Rotation paths and how fast each direction turns (degrees per step):
Each turn is a multiple of 5 degrees from 10 to 175, or 0.
Path 1:
 26 -14  24   2  -7   3  -3 -12  -1  39 -15 -11  12  -8   9 -32
-24   3 -15  -2   0   4  28   3  -2  29 -37  15  16   6  22  -5
 10 -33 -15  24   1  16 -19   5   8  22 -10  -6  -4 -11  30 -24
  5  -8  -2 -23   3   0  17  -2  18  34 -10  28   2  23   4 -32
 19  -6  -8  19   3  32  14   2 -23  20 -33   3  -1 -18   4 -20
 -3  11   5   1 -12  11   2   8  17  36  -2  -5  16  18  42 -21
  1 -36 -10  -1 -17 -16  10   0 -14  23 -35   6  -6  -8  10 -26
  8  -8 -24   5   5  30   4   6  14  27  -1  35  23   0  23  -6
 22  -9   3  -4  -2  15  -4  -2  -5  15 -27  -2 -29  20  22 -35
  7   9  -7   3 -18   3  24  16 -12  48   1  15  17  -9   2 -23
  4 -14   1  11 -24  22  -9 -11  -5   7 -41   5  16  10  32 -11
  8 -11 -22 -12   4 -13   3  11  -3  43   2  15 -12   0  38  -9
  6 -16 -16  17 -23  22  -2   5  -1  11 -19  30  -3  14 -10 -35
 37   9  10 -12   3  17  -2 -11 -11  39  -9  13  10   1  26  -6
-17  12 -16  14 -23   3  10  15 -18  24 -30   2 -15  17  20 -19
Directions:
  4 -13 -12  -4  11   3  -5  -1   9  -5   5  15  -9   3  -4  -1 -> 80
  4  -5   5  -5  -3   1   6 -10  -3  -2  -8  13  17  -6 -12   5 -> 120
-1 -1 -4 18 -6 15 -8  5  5 -4  7  1 11 -4 -3 -1 -> 140
Path 2:
  4  11  32  -2   6  26  27  -1  -9   5 -11   9  32 -23  20   4
  2  13  21  -2  11  -3  23  -7 -20  42  20  27   1 -11  13   6
  2  -5  13  -6  24   2   3   8 -14  13  18   2  36 -41   4  18
 23  12  35  -2  13 -16  34  13 -17  21  -8  -8   7 -19   3   6
 29   3  16  16  -2  28   5  12 -16  30  15  12  13 -29   2   6
 16  17  31 -13  19  -3  11  -3  -9   2  30   4 -12 -39   1   9
 16  34  23   4   4  15   7   3 -19   4  -5  -6  25 -22  19  28
 27  25  18  -1   7 -14   2  13 -23  30  30  14   0   0   9  13
 17   2  18  -7   6   4 -18  26 -14   6  25 -19  17 -36  11  17
 32  24  44  -9   0  -3  15  23 -10  -1   4 -10  -2  -5  16  -3
 14  16  22   3 -15  32 -13  13 -16  22  24   6   2 -13  28   4
  1  19  33 -27  15  -6  -4   8  -7  -7  38   7   3 -14  23   3
 -3  18  28  -9  -2   6   0  19 -19  12  -5 -15  29  -4  39  15
 16   1  28 -11   2  -7   5  28 -14  28  28  18  12  11  20 -12
 -8 -16  30 -17   2  15  -5  20  -6  13  19 -13  12 -35  24  -6
Directions:
 -5   1   7  -9   7  -6   3   0   4 -18  -8 -14   4 -10   0   3 -> 120
  9   3  -5  10   7  -2   9  -8  -3   4  -4   2  -1 -13 -16   9 -> 20
Path 3:
 16  -8  22 -16   1 -16  22  33 -21  -9  28 -13  26   3  14   1
-28 -17  20  11  28 -32   9  22 -26   0  11 -10   2   2  16  -9
 -5  -4  32  33  10   2  -3  11 -14   0  28  -7  32  10  20  16
  1  25   4   3  33 -22   4  24 -20 -22  15  -3  22  26   8   8
 10 -20  17 -12  -1 -21  28  30 -17 -10  27  -9  20   4  21   9
-26  -9  22  17  21 -28   2  25 -32   7   5  -4   6   4  23 -12
 -1   5  33  26  15  -3  -3  12 -10   3  31 -13  38   3  10  15
 -1  14   5  -2  34 -16   8  21 -25 -31  20  -9  14  27   6   5
  2 -24  14  -1  -1 -25  28  27 -12  -7  24   0  17   6  29  18
-17   3  23  18  15 -23  -4  29 -35  11   2   0  14   7  25 -13
  2   9  32  13  21 -10   2  15  -7   2  34 -20  39  -3   0  12
 -6  -3   9   1  33 -11  12  17 -28 -34  22 -12   6  26   9   2
 -4 -20  13  13   2 -27  22  24  -9  -2  21   6  18  10  33  25
 -5  15  21  12  11 -17  -7  32 -36   8   4   0  24  10  23 -13
  0   4  29   1  25 -19  10  18  -6  -1  34 -24  33  -7  -5   8
Directions:
 -5 -20  -3  -9   1  -4  12  -1  -1  -9   3  -3 -13  -1   1  -1 -> 100
  0   1  -6   9   7   8  -1  -9   5 -15   5   2  -1  13   0  13 -> 85
